In the rows, 128 means zero.
Rotation paths and how fast each direction turns (degrees each step)
Each turn is a multiple of 5 degrees from 10 to 175, or 0.
Each row of a path follows its step; steps can be skipped.

step 0: [141 125 134 122 119 123 123 131 125 131 123 125 125 125 130 126 131 128
 134 131 135 132 124 132 125 127 120 127 120 130 128 127 135 124 133 117
 138 124 125 124 117 127 126 126 114 131]
step 1: [124 124 129 137 123 142 127 132 123 134 128 115 123 120 127 137 133 119
 124 127 122 136 131 131 130 126 136 133 125 138 131 125 127 128 124 136
 135 131 125 126 129 136 129 124 123 131]
step 3: [129 137 131 120 124 121 129 121 119 135 122 126 129 136 137 125 133 134
 128 124 135 124 127 136 126 135 123 132 134 133 118 132 135 127 131 123
 126 125 123 132 125 126 136 118 123 120]
step 6: [120 131 124 131 128 123 132 122 125 137 127 121 141 132 126 129 125 128
 125 121 129 127 123 136 139 132 124 131 137 128 131 129 129 130 142 138
 134 118 124 128 135 129 134 128 121 126]
step 7: [129 131 129 121 122 117 118 126 125 130 124 120 116 131 130 120 123 130
 125 131 131 138 122 120 124 125 126 127 134 139 126 125 135 130 139 120
 125 127 136 127 131 133 127 127 128 125]
step 8: [129 130 133 123 124 142 122 130 126 127 121 124 129 125 138 141 134 124
 124 128 120 130 135 130 120 134 120 124 124 129 121 124 136 126 124 126
 125 129 132 131 121 137 133 137 126 130]
step 9: [122 129 132 137 122 127 131 131 129 136 131 130 136 126 130 124 125 128
 126 130 121 131 131 131 129 126 122 120 119 129 118 124 117 119 136 141
 134 119 119 131 133 126 129 127 128 136]
step 10: [128 125 120 126 122 126 128 129 131 133 124 122 117 133 140 129 128 137
 124 125 133 129 121 128 130 132 131 131 137 129 128 130 125 137 136 130
 125 126 125 133 146 119 134 121 128 130]
step 11: [138 131 123 120 122 131 123 132 129 128 125 119 135 131 123 128 134 134
 127 121 125 132 122 134 120 124 120 119 134 128 132 133 130 131 131 115
 127 121 134 129 125 136 132 138 129 122]
Speeds:
[128 125 129 126 128 128 125 128 130 128 128 130 127 128 128 130 131 127
 132 127 127 130 127 128 130 127 128 126 128 130 126 129 128 127 127 127
 127 127 130 128 125 131 130 127 127 129] => 95
[132 126 129 127 129 128 128 126 127 126 126 125 128 128 126 127 129 130
 128 129 131 128 129 127 127 129 127 127 129 128 127 127 130 129 127 129
 125 124 127 127 127 129 125 127 130 128] => 95

step 1: [127 135 123 125 120 117 133 126 136 134 125 130 128 123 128 123 130 127
 131 132 133 118 133 134 127 121 130 121 115 122 126 121 130 126 133 128
 120 126 136 128 124 134 125 136 127 126]
step 3: [121 116 125 129 119 122 121 131 128 127 127 125 132 133 125 126 128 122
 135 130 127 123 140 133 134 120 126 118 128 128 124 127 124 121 131 127
 129 124 126 117 126 133 133 130 121 133]
step 4: [129 129 129 126 130 128 127 136 127 135 136 134 135 123 133 128 126 119
 128 123 120 120 135 123 124 131 139 120 122 130 137 127 124 132 137 128
 128 135 125 124 125 119 122 129 132 126]
step 6: [128 134 117 136 130 120 127 126 119 122 121 129 140 132 130 127 129 125
 128 127 127 119 131 123 118 122 124 126 120 132 127 124 126 130 137 127
 125 126 124 129 124 117 127 125 129 131]
step 7: [120 127 125 121 134 120 131 131 132 117 128 132 131 124 127 136 131 122
 121 130 126 125 132 128 128 137 130 137 139 129 133 124 128 128 123 121
 132 123 132 121 128 122 123 136 133 135]
step 8: [124 131 112 134 132 122 130 136 127 122 123 121 118 129 123 123 134 127
 126 126 125 119 132 124 133 129 127 124 120 130 127 130 124 118 125 132
 133 129 128 132 131 124 137 125 130 131]
step 9: [125 136 122 126 131 120 131 124 134 118 134 133 132 114 130 126 125 123
 127 127 132 122 123 126 131 125 134 130 127 130 125 132 125 124 136 124
 124 128 142 126 127 131 120 131 132 121]
step 10: [129 130 125 124 130 118 127 122 128 121 135 128 122 132 122 123 136 124
 133 131 132 127 128 123 138 122 129 131 132 124 136 134 127 129 123 120
 124 133 122 125 130 121 144 128 131 128]
step 11: [127 133 118 133 120 122 131 122 133 136 128 131 134 121 131 120 131 121
 138 124 128 119 129 133 136 125 118 124 131 128 129 130 129 123 134 129
 134 127 130 125 123 129 124 136 122 131]
Speeds:
[127 129 131 128 128 129 129 128 129 128 129 130 127 128 127 131 129 123
 130 128 130 128 125 128 126 129 131 130 128 130 130 129 128 128 127 130
 129 127 129 127 126 126 124 127 127 126] => 145
[129 128 128 126 127 131 129 124 126 125 130 130 129 129 128 129 128 127
 126 127 129 128 127 128 125 123 126 128 127 129 126 130 127 129 128 126
 127 125 128 128 128 128 131 129 128 128] => 95

step 0: [126 141 126 128 128 126 128 126 131 129 124 139 139 125 131 128 123 126
 131 125 136 120 128 124 127 125 124 133 136 132 142 132 131 132 123 126
 133 132 115 122 123 123 125 129 138 135]
step 2: [133 126 130 131 129 134 134 137 125 130 121 127 127 134 127 121 129 119
 132 129 129 137 132 122 137 128 133 134 126 122 125 123 139 112 119 126
 127 129 134 126 133 131 138 126 123 120]
step 3: [134 128 126 134 125 136 120 123 134 131 120 126 139 127 123 126 122 122
 129 123 115 130 128 124 141 131 136 126 126 131 137 132 131 121 132 128
 127 129 123 132 127 140 128 137 134 130]
step 4: [135 123 123 129 125 133 110 126 130 123 133 121 129 128 124 131 134 133
 131 120 125 137 124 127 121 127 138 127 125 135 133 123 117 134 129 131
 129 131 127 128 120 129 117 125 121 127]
step 5: [129 131 133 133 118 133 132 128 128 121 129 125 128 135 126 133 137 121
 133 135 146 133 127 128 124 120 125 130 128 137 127 120 126 128 127 133
 133 129 119 121 130 131 123 119 124 121]
step 6: [126 135 131 133 116 125 131 131 137 127 119 131 124 130 127 128 116 127
 121 139 133 117 129 128 136 121 123 128 127 138 139 129 127 132 126 132
 135 126 125 136 131 126 125 128 135 132]
step 7: [140 124 122 125 126 123 127 143 135 127 126 126 111 132 129 122 121 129
 129 128 122 124 132 132 124 124 133 125 128 124 133 124 123 133 122 129
 122 124 136 136 126 118 131 128 122 131]
step 8: [136 125 127 126 129 129 142 128 131 123 127 119 126 136 130 127 130 113
 137 121 121 134 125 136 127 120 127 123 127 122 124 129 132 125 127 130
 122 125 124 120 132 130 140 136 123 125]
step 9: [122 121 128 125 126 126 128 117 120 124 126 118 134 126 129 128 121 125
 122 122 115 129 120 129 136 119 121 121 125 133 134 134 123 128 133 128
 137 127 123 129 129 135 127 138 127 130]
Speeds:
[127 131 128 127 128 126 129 131 129 128 129 128 127 127 128 127 131 128
 125 130 127 129 130 129 128 128 129 129 126 129 130 127 129 127 128 127
 128 127 125 130 126 124 132 128 130 126] => 65
[129 131 127 131 127 127 129 130 129 129 128 126 127 128 129 129 127 130
 131 129 127 127 130 130 130 127 128 128 129 125 127 129 130 126 125 127
 130 127 132 127 130 126 128 129 128 130] => 65

step 0: [128 136 129 127 130 124 118 119 135 126 135 128 137 131 125 125 126 127
 129 131 134 125 138 127 131 136 121 130 119 124 128 120 134 140 131 133
 128 132 133 129 130 132 128 127 125 132]
step 1: [136 131 129 135 127 124 134 131 126 135 137 123 127 134 134 128 130 138
 126 118 133 120 123 115 131 124 128 123 133 126 130 133 124 127 127 123
 125 130 130 127 130 125 127 124 118 129]
step 2: [125 119 136 125 134 128 129 133 128 126 119 119 124 124 121 132 130 122
 131 133 133 130 120 120 124 134 123 133 131 131 124 131 123 129 129 118
 134 124 123 128 120 129 129 127 135 134]
step 5: [129 135 118 128 135 122 134 121 122 133 130 129 131 133 118 135 134 130
 130 124 133 123 126 121 127 129 125 135 122 120 128 125 129 129 126 120
 124 129 128 116 128 128 128 123 121 129]
step 6: [134 125 126 141 130 131 132 140 126 131 125 114 122 134 128 127 125 130
 125 131 132 133 126 129 128 127 124 129 141 130 127 136 125 132 132 129
 127 125 129 123 121 134 129 130 132 126]
step 7: [119 124 134 121 117 128 122 137 127 125 122 136 126 123 122 122 134 122
 132 127 125 136 124 126 121 127 131 129 124 132 125 132 126 120 128 131
 119 133 124 127 124 130 131 131 127 127]
step 9: [134 137 125 130 130 125 136 132 125 133 130 133 127 126 124 132 131 129
 128 136 126 120 134 134 135 123 130 134 127 119 132 121 134 130 129 132
 126 123 129 133 125 135 137 117 121 126]
step 10: [132 132 126 131 132 129 124 130 123 135 127 119 125 133 124 136 135 138
 132 125 133 141 129 131 125 127 128 132 131 131 129 128 117 123 126 127
 122 132 131 122 131 121 128 126 136 120]
step 11: [126 124 132 130 125 128 126 131 130 136 123 133 127 121 128 124 119 118
 132 127 122 131 136 126 117 127 130 127 139 133 117 134 128 128 130 128
 130 121 129 123 125 131 125 137 126 124]
Speeds:
[127 128 128 126 128 125 130 128 129 131 127 125 128 129 129 127 130 128
 126 127 131 125 131 129 127 128 127 130 128 126 133 127 130 127 126 127
 128 129 129 129 129 128 127 129 127 127] => 85
[130 128 128 130 130 126 129 127 127 126 126 127 127 129 126 127 129 129
 129 126 129 130 129 127 126 125 127 131 130 129 129 130 124 128 131 127
 128 126 128 131 127 126 130 130 126 129] => 85

step 0: [130 119 120 134 128 129 128 132 127 127 123 115 124 132 129 122 130 131
 128 122 126 127 121 128 126 125 127 141 137 123 129 125 120 128 133 124
 123 125 132 123 120 131 139 139 140 134]
step 1: [133 129 123 124 130 134 131 134 123 125 122 136 127 127 127 135 130 137
 128 120 123 130 134 114 126 125 117 125 126 132 139 130 122 133 136 118
 122 118 130 124 125 125 119 122 126 130]
step 3: [131 124 130 125 136 124 128 136 128 127 126 121 116 126 129 132 130 119
 133 125 128 127 120 127 125 131 127 136 120 138 127 129 121 132 132 135
 135 130 136 115 119 120 134 121 122 133]
step 4: [137 133 131 117 124 131 134 133 127 134 123 123 125 113 124 130 131 129
 125 132 129 127 137 130 123 128 123 116 120 128 127 135 124 130 135 127
 131 124 133 127 134 128 137 135 139 126]
step 5: [128 132 127 129 122 126 126 118 129 138 120 126 124 131 128 129 131 127
 139 124 126 131 113 133 119 123 129 131 126 120 130 132 126 128 137 124
 121 131 125 123 117 136 127 134 139 132]
step 6: [133 131 133 128 124 129 125 131 138 122 117 132 132 120 137 126 126 135
 130 128 131 132 131 127 119 133 122 134 129 137 137 124 126 129 141 133
 121 123 134 122 125 122 116 125 124 125]
step 8: [132 121 124 121 130 126 128 126 124 119 124 115 124 132 126 132 130 135
 134 130 128 118 128 118 119 126 133 136 125 127 123 131 124 135 135 126
 131 136 133 122 123 130 126 119 126 139]
step 10: [134 128 130 134 121 123 128 127 130 139 132 135 116 136 120 135 131 128
 135 123 122 130 122 124 129 128 135 120 132 134 129 136 121 126 133 129
 120 133 128 117 120 124 123 134 132 133]
step 11: [133 133 138 125 121 135 130 139 128 134 128 128 131 121 127 125 130 137
 130 119 140 123 133 131 122 130 125 132 126 131 130 130 132 121 136 138
 136 134 133 119 122 128 124 121 122 131]
Speeds:
[128 128 129 129 128 130 130 128 126 130 127 128 127 127 124 130 132 132
 129 129 129 128 130 126 131 125 128 125 128 128 127 130 125 127 128 128
 127 126 126 128 128 128 130 127 126 127] => 115
[128 124 128 132 129 127 125 129 128 130 127 128 126 128 128 127 130 127
 132 129 128 127 126 128 129 129 127 128 129 128 128 129 128 129 130 125
 129 130 129 131 126 127 129 126 126 130] => 145

step 0: [136 127 124 129 125 126 132 130 133 125 127 123 136 132 123 126 130 135
 135 117 123 125 132 133 133 127 129 119 131 137 120 136 121 130 134 125
 130 126 125 128 132 126 126 133 123 128]
step 2: [126 134 135 131 131 123 129 130 128 125 134 122 123 137 121 122 137 129
 132 125 132 127 124 129 133 136 133 131 122 128 136 124 126 128 129 119
 120 120 132 128 135 124 131 126 123 132]
step 4: [135 127 131 128 131 132 117 121 126 131 132 113 129 131 128 129 130 121
 132 132 128 131 123 123 121 129 128 129 130 136 126 120 126 131 118 131
 125 124 122 131 127 129 130 137 134 129]
step 5: [122 128 126 128 123 119 125 126 135 121 139 132 127 133 124 121 126 126
 121 125 129 130 127 138 124 133 128 135 135 120 132 123 134 125 129 120
 122 124 126 124 130 133 125 131 125 125]
step 7: [133 131 124 130 126 135 124 129 128 125 123 131 136 137 124 123 133 122
 129 127 131 131 131 129 125 131 125 137 135 130 119 127 126 135 120 131
 129 124 120 129 121 127 116 125 136 128]
step 8: [131 130 126 133 127 121 124 139 125 122 133 133 135 125 129 125 134 128
 136 120 124 130 124 135 129 130 138 130 127 130 135 124 132 124 132 129
 125 129 128 122 135 128 130 136 125 119]
step 9: [123 127 134 123 127 128 135 121 131 129 119 133 133 133 128 127 131 127
 123 122 130 122 123 125 124 134 139 125 121 132 118 137 121 131 129 127
 131 122 131 125 126 130 126 132 120 130]
step 10: [138 131 126 128 133 134 124 126 124 122 133 123 132 125 123 129 137 136
 135 132 131 126 132 129 124 131 125 131 130 133 133 130 128 137 122 129
 131 118 129 133 134 121 120 125 121 126]
step 11: [123 130 127 129 129 126 127 130 130 119 133 120 124 129 125 117 126 130
 128 123 127 126 123 124 128 131 135 125 128 125 125 127 126 122 130 131
 113 131 136 128 128 121 124 139 132 120]
Speeds:
[128 129 127 128 128 131 122 127 124 127 129 127 127 126 128 127 127 129
 128 125 128 130 127 129 128 127 126 128 128 129 126 129 127 129 128 126
 128 129 128 128 128 127 127 129 133 126] => 110

step 1: [127 128 118 135 128 138 120 135 139 126 132 127 128 131 130 120 136 120
 130 128 122 123 126 133 132 131 124 137 124 127 119 124 131 129 128 120
 129 115 125 133 132 130 127 127 127 114]
step 2: [132 124 127 124 125 132 124 130 120 131 139 125 128 123 130 118 133 131
 121 130 124 121 128 122 128 135 122 125 128 132 118 128 125 129 126 126
 136 122 114 126 130 118 121 138 120 121]
step 3: [127 124 136 127 127 126 117 124 128 128 126 119 142 124 135 123 128 131
 122 126 131 123 124 123 127 121 140 125 124 134 120 132 119 132 125 123
 126 128 128 119 135 126 117 136 128 131]
step 4: [121 121 129 125 126 120 123 127 134 138 127 134 130 126 125 128 140 122
 130 125 128 132 125 130 124 124 139 122 121 128 119 134 139 128 135 129
 125 136 136 119 133 127 119 129 131 121]
step 6: [142 131 135 129 124 139 135 132 131 127 132 121 124 131 136 125 135 116
 123 125 127 133 118 131 127 122 120 130 120 132 123 128 133 130 119 127
 131 123 119 125 130 133 125 123 133 127]
step 7: [126 126 125 128 136 134 125 132 126 125 132 122 130 129 127 133 144 128
 116 131 129 124 126 134 133 127 128 135 131 137 126 136 132 124 119 132
 124 122 116 126 135 118 125 131 136 128]
step 8: [127 123 130 120 127 123 119 135 120 132 127 121 136 132 130 130 130 131
 126 133 128 130 126 135 113 140 136 125 134 133 128 124 128 134 119 126
 125 132 122 125 129 117 124 136 135 125]
step 10: [133 128 114 125 129 123 132 131 129 136 133 126 126 125 132 115 133 125
 123 118 123 134 128 123 133 135 128 122 117 126 121 126 139 122 133 130
 121 125 123 128 125 126 127 129 125 120]
step 11: [145 134 123 121 131 130 128 131 125 127 125 123 133 132 135 121 129 125
 109 121 128 130 133 119 127 122 131 134 124 136 118 126 126 128 126 124
 131 127 130 125 132 127 133 132 125 131]
Speeds:
[130 128 125 130 128 129 130 129 131 129 127 128 126 127 129 128 128 127
 127 129 128 128 129 126 127 128 125 127 130 133 128 126 130 127 127 127
 128 126 130 125 129 130 131 127 128 128] => 70
[127 128 128 127 126 130 128 127 126 126 133 128 124 126 130 127 127 128
 128 130 128 128 127 128 128 128 130 127 129 125 127 125 129 128 129 127
 126 128 128 130 131 131 130 129 129 127] => 90

step 0: [139 129 134 125 135 133 130 125 129 124 132 131 121 129 115 133 134 132
 132 128 130 123 124 132 125 131 121 125 130 133 138 116 132 136 130 131
 124 126 127 117 131 131 127 136 140 130]
step 2: [132 134 128 128 134 127 123 128 131 133 128 113 126 126 128 131 131 124
 120 129 128 124 133 133 128 129 116 122 140 130 126 139 128 132 132 121
 134 119 135 125 117 127 135 131 132 127]
step 5: [139 133 125 121 142 131 121 121 140 126 122 127 122 137 124 135 133 132
 129 133 127 120 123 131 124 131 123 125 129 136 131 126 129 133 124 124
 126 127 132 124 121 136 125 126 137 129]
step 6: [137 126 131 124 133 129 125 134 129 132 130 134 129 126 124 132 136 130
 120 134 114 127 132 117 125 116 121 126 127 132 130 130 131 122 133 121
 128 138 133 126 136 134 133 128 132 122]
step 7: [123 134 138 135 130 126 127 131 129 130 129 120 126 123 124 139 139 119
 125 126 121 123 128 137 124 125 120 122 133 132 128 140 125 127 133 131
 131 126 131 126 129 117 130 121 136 127]
step 8: [125 131 131 133 136 126 129 129 127 127 131 129 128 132 116 133 130 135
 129 128 128 128 128 130 113 135 125 114 134 134 128 116 130 130 128 120
 115 126 133 129 126 126 136 129 131 132]
step 9: [143 124 126 130 137 129 137 125 125 135 130 122 130 127 124 131 125 125
 118 133 130 129 133 123 119 124 133 118 120 129 134 131 132 123 127 126
 127 123 128 136 140 126 130 129 138 126]
step 10: [133 136 130 122 140 135 124 121 133 126 121 115 128 128 132 132 128 120
 128 130 125 118 125 130 121 133 120 121 125 123 129 128 128 134 128 128
 136 128 131 117 132 131 130 124 137 128]
step 11: [130 130 132 127 137 125 128 138 127 131 124 135 127 127 129 133 131 129
 124 123 115 124 131 124 122 135 122 124 132 130 126 127 132 119 126 111
 132 133 130 122 136 136 136 132 122 129]
Speeds:
[130 125 128 127 127 126 130 131 129 131 129 129 130 129 127 127 130 128
 127 129 129 131 126 128 125 128 129 129 128 125 126 130 129 126 131 126
 129 127 126 128 131 128 127 126 127 129] => 140
[128 127 128 129 129 128 129 130 129 129 129 129 129 128 128 125 129 129
 130 123 128 126 128 129 128 128 130 126 127 128 127 127 130 126 128 130
 123 124 129 128 127 126 128 127 130 129] => 80
